In the data rows, the value 128 means zero.
Here are some points, each followed by its number:
[162 126 148 134 130 163 156 134 125 143 119 117 160 109 106 112 133 144  76 112 137  88 154 129 104 132 127 143 115 106 105  80] 0
[115  79 157 110 163 121 162 149 164 139 164 150  92 112 115 120 164 105  90 127 128  91 117 153 129 162  86 116 124 141 135 133] 1
[147 131 149 137  89 104 128 144 102 151 124 150 152  88 105 130 107 162 135 148 110 163 150 104 125 106 159 134 145 142 137 107] 2
[162 148 155 135 126 163 137 117 137 147 127 126 132 112 109 121 123 162  76 105 125 122 164 136  97 119 142 143 100 106 114  80] 3
[152 158 151 137  81 135 159 149 153 161 141 114 158 123 113 102 127 127  90 119 156 130 164 133 107 132 148 161  77  88 119 140] 4
[ 79 130  77 151 163 100 113  78 115  97 133 140 118 164 163 162 127 149 158 156 161 126  97  81 164 157  77  79 148 161 162 130] 5
[114 126 106 159 135 114 116 149 104  79 109 101 132 164 163 143 120  94 151 121 161 126 114 112 141  79 119 118 150 121 128 143] 6
[162 144 146 138 121 142 151 161 123 161 143 141 157 116 112 126 117 127  92  83 134 152 164 145 123  99 133 142  87 106 113 116] 7
[148 136 135 141 132 163 103 161  89 102  94 139 115 111 114 162 125 144 145 141 104 126 129 132 125 120 148 132 149 161 139  85] 8
[155 161 154 137  87 136 104  85 147 139 143 116 111 124 114 110 112 162 108  80 150 163 164 133 103 100 145 134  77  81 124 114] 9
[162 127 156 129 106 122 155 157 143 143 141 138 143 112 122 148 115 137  95  80 130 135 164 162 107  91 159 134  77  98 119  89] 10
[ 86  89 157  76  83 108 147 154 164 118 164 161  90 116 160 122 164  80 144 162  79 126 100 163 164 162 122 105 144 154 162 130] 11
[111 126 147 127  90 104 140 161 106 147 151 161 154 100 128 121 104 124 147 162  94 157 110 105 152 147 141 133 143 158 151 121] 12
[124 161 110 131 139 146 121 107  99 141 122 101 160 164 110 146 114 130 133 135 129 147 126 111 106 125 117 134 156 135 111 163] 13
[140 161 143 124 130 147 104 112 129 115 126 139 123 119 143 140 132 156 153 121 116 128 129 161 133 131 154 137 118 128 140 116] 14
[123  79 155 135 114 152 142 160 136  96 156 152 137  96 104 162 135 119 145 162  79 146 119 163 143 150 159 131 142 154 162  80] 15
[ 91 129 129 101 153  84 132 138 131 112 124 161  82 124 162 162 125 119 151 143 114 125  98 111 164 142  77  92 157 159 157 133] 16
[114 127 113 125 145 144 116 135 123  86  94 137 107 127 148 148 131 159 146 161  79 126  98 148 130 138 141 125 151 161 161 129] 17
[104 161 129  77 152 149 110 145 126  94 138 135  82 138 148 162 154 121 153 129 129 126 108 112 162 162 114  97 144 152 154 133] 18
[153 147  90 133 134 157  89 135 109 119 100  93 142 164 104 126 123 162 139 113 130 125 139 128 114 111 141 144 147 117  86 140] 19
[106 108 156  94 152  93 143 161 133 102 145 161 156 109 153 120 139 103 145 162  99 127  93 137 162 157  93 124 147 161 162 125] 20
[113 161 155  88 163 132 162  93 164 137 164 136  78 115 123  79 164 105 118 127 154 101 119 134  99 162 115 100 125 125 130 126] 21
[118 106 156 127  91 157 162 134 164 161 164 148  82 113 112 116 164  80  76 126 149  99 125 133 140 162 111 114  99 128 135 130] 22
[151 135 134 135 116 124  80  84 105 134 122 100 132 164 134 112 113 162 130  80 161 137 164 135 105  87 147 151 115  79 107 120] 23
[116  79 155 135 107 163 162 136 164 161 164 155  78 109 114 119 164  83  76 128 132 118 127 134 123 162  77 132  96 132 133 136] 24
[115 128 112 159 136 115 124 160 105  86 114 104 148 164 162 113 128  83 149 126 159 125 113 124 135  92 127 117 140 116 124 151] 25
[141 132 122 146 128 129  80  94 108 145 108  79 154 164 101 102 116 152 151 103 161 147 133 135 119  79 148 148 140  80  82 163] 26
Which five points above are nearest to each new point? Their numbers follow each, nearest first.
[162 123 155 137  87 143 162 136 151 161 132 121 160 114 111 116 125 132  76 122 132 137 164 132  97 135 136 161  79  95 120 134] 4 7 3 0 10
[106 138  98 106 132 107 120 160 130 106 151 108 132 149 122 141 164 111 151 127 150 126 110 120 154 145 111  96 141 138 132 134] 18 25 6 16 20
[128 128 100 159 128  83  87  78  97 153 105  86 151 140 120 145 113 134 152 122 145 130 132 131 111  91 144 159 143  98  80 163] 26 23 13 19 6
[ 84 105 155  76  90 115 147 140 161 139 164 161  91 109 163 121 146  84 130 162  79 126  97 163 164 162  91 109 143 154 162 126] 11 20 16 1 12
[ 92  82 155  76 104 115 146 148 164  82 164 161 100 113 163 119 164  80 149 162  79 125  99 163 164 162 123 115 145 158 162 138] 11 20 15 16 1
[139 128  96 136 124 100 119 132 120 141 111 133 143 114 136 147 103 140 130 140 105 163 141 124 127 104 159 133 119 126 121 124] 2 14 13 12 8
[120 153 118 137 142 163 134 120 101 130 129 106 159 159 107 140 124 122 138 134 130 141 119 112 120 116 119 135 145 139 121 162] 13 19 25 6 14
[144 104 157 134 103 121 139 139 111 149 129 151 160 105  85 126 111 162 137 162 100 163 131  92 133 109 159 135 146 151 147 119] 2 12 8 15 14
[111 107 156 116 163 130 162 119 164 137 164 145  78 114 119 114 164 107  97 127 125 107 122 147 120 162  92 113 135 146 133 127] 1 21 24 22 20
[ 79 132  77 141 163 101 111  78 118 106 131 160  83 164 163 162 108 139 156 162 134 125  99  81 164 162  77  79 149 158 162 131] 5 16 18 17 6
[125 129  81 134 158 132 123 143 113  79 111 148 111 114 163 162 109 125 151 162 101 127 107 159 132 135 138 130 145 158 162 119] 17 8 14 16 18
[145 128  95 136 115  96 119 145 110 161 105 140 145 105 128 132 103 141 116 148 117 163 154 113 121 116 159 136 126 121 116 126] 2 12 7 13 14
[149 131 112 146 122 123  80 115 108 143 104  79 140 164 104 119 117 162 154  95 161 128 137 133 121  90 150 161 143  87  88 163] 26 19 23 13 6
[145 128  92 136 114  81 119 122 110 161 103 130 142 102 122 131 103 136 100 144 116 163 139 107 119 125 159 147 116 110 111 156] 2 13 7 12 19
[117 131  85 131 136 129 105 130 114 123  98 106  93 164 151 100 115 143 146 123 143 126 131 124 111 116 144 140 151 133  85 137] 19 13 6 25 26
[139 128 109 159 134 130  91  97 110 125 102  79 160 164 116  97 114 162 153  94 161 125 136 132 112  79 142 139 150 105  80 163] 26 19 23 13 25
[124 120 136 133 163 136 136 152 129  79 109 155 106 113 160 162 109 130 148 162  79 128  91 163 136 134 136 130 160 161 162 116] 17 8 15 20 16
[113 128 115  76 160 129 138 153 146 127 136 138 114 133 121 137 164 121 135 127 128 126 106 110 154 159 100 103 140 157 138 133] 18 16 20 1 17
[140 161 109 133 134 118 112  98  87 155 115 103 159 164 111 158 111 139 127 141 136 163 138 116 111 123 104 152 160 122 101 159] 13 19 26 23 14
[122 117 158 112 139 121 139 160 129  99 148 159 160 117 155 122 122 129 146 162 106 134 101 127 149 137 116 131 150 161 158 126] 20 12 17 15 16
[105 161 157  76 163 112 162  80 164 146 164 127  78 107 124  79 164  89 129 127 161  81 115 134 108 162 125  97 119 112 129 131] 21 1 22 24 18
[154 161 142 133 103 134  98 115 138 142 135 109 137 118 127 101 112 162 107  80 161 162 164 134 106 107 157 133  90  79 118 117] 9 23 3 7 4
[126 145 119 127 142 123 132 161 108 134 114 129 160 127 113 135 136 121 126 136 121 134 113  86 128 130  96 133 144 149 120 135] 13 12 8 25 2
[153 148 134 135  94 142 156 114 164 161 121 108 160 118 107  79 119 131  76 102 145 109 148 135  91 139 145 161  77  79 120 156] 4 3 0 7 9
[143 161 119 130 133  88 115 117  82 155 109  85 154 164 105 159 112 140 132 143 130 163 137 107 111 106 116 161 160 116  89 163] 13 19 26 23 2
[ 84  80 156  76 109 112 147 160 164 103 164 161 100 111 163 119 164  80 147 162  79 125  98 163 164 162 113 107 145 154 162 131] 11 20 1 16 15
[117 129 101 131 153 118 128 128 125 100  90 135 138 136 159 145  95 147 134 160  79 128 105 110 123 117 159 130 156 161 139 127] 17 8 14 13 12
[145 134  88 134 134 149  95 161  89 103  94 128 145 112 131 162 116 141 147 146 116 127 129 101 121 110 159 131 149 154 117 121] 8 19 17 13 14
[153 161 155 138  95 132 161 105 155 161 139 133 158 119 125  83 129 115 102 125 153 127 158 134 109 135 140 161  77  89 125 149] 4 7 3 9 0
[151 161 150 140  91 129 143 144 143 161 122 103 156 123 115  79 125 134  81 120 155 145 153 134  82 142 140 161  84  79 110 158] 4 7 3 9 0
[ 97 161 149  76 163  86 150  78 164 128 164 142  78 115 141  79 164 104 143 127 161 124 110 135 135 162 113 101 134 133 129 129] 21 1 18 16 20
[ 79 160  77 144 163 106 104  93 111  79 139 111 106 164 163 156 164 125 157 130 161 126  93  93 164 152  77  79 145 161 162 131] 5 18 16 6 25
[140 144 142 125 124 124 111 123 127 116 131 145 137 112 150 141 111 143 144 115 102 134 149 163 128 110 159 135  98 128 139 100] 14 10 8 2 3
[141  99 146 139 142 163 120 160  96 101  94 135 111 110  95 162 134 155 136 152  89 127 118 137 128 125 155 128 146 161 160  93] 8 17 15 14 2
[116 161 109  99 122 101 121 140 125 116 143 123 137 130 119 156 164 130 151 126 130 127 116 118 149 145 126 112 143 149 140 131] 18 14 16 13 17
[140 130 114 137 126 154 124 117 123 123 123 129 159 116 139 135 112 140 129 115 120 151 143 131 125  92 159 134 117 126 129 126] 14 7 2 19 13
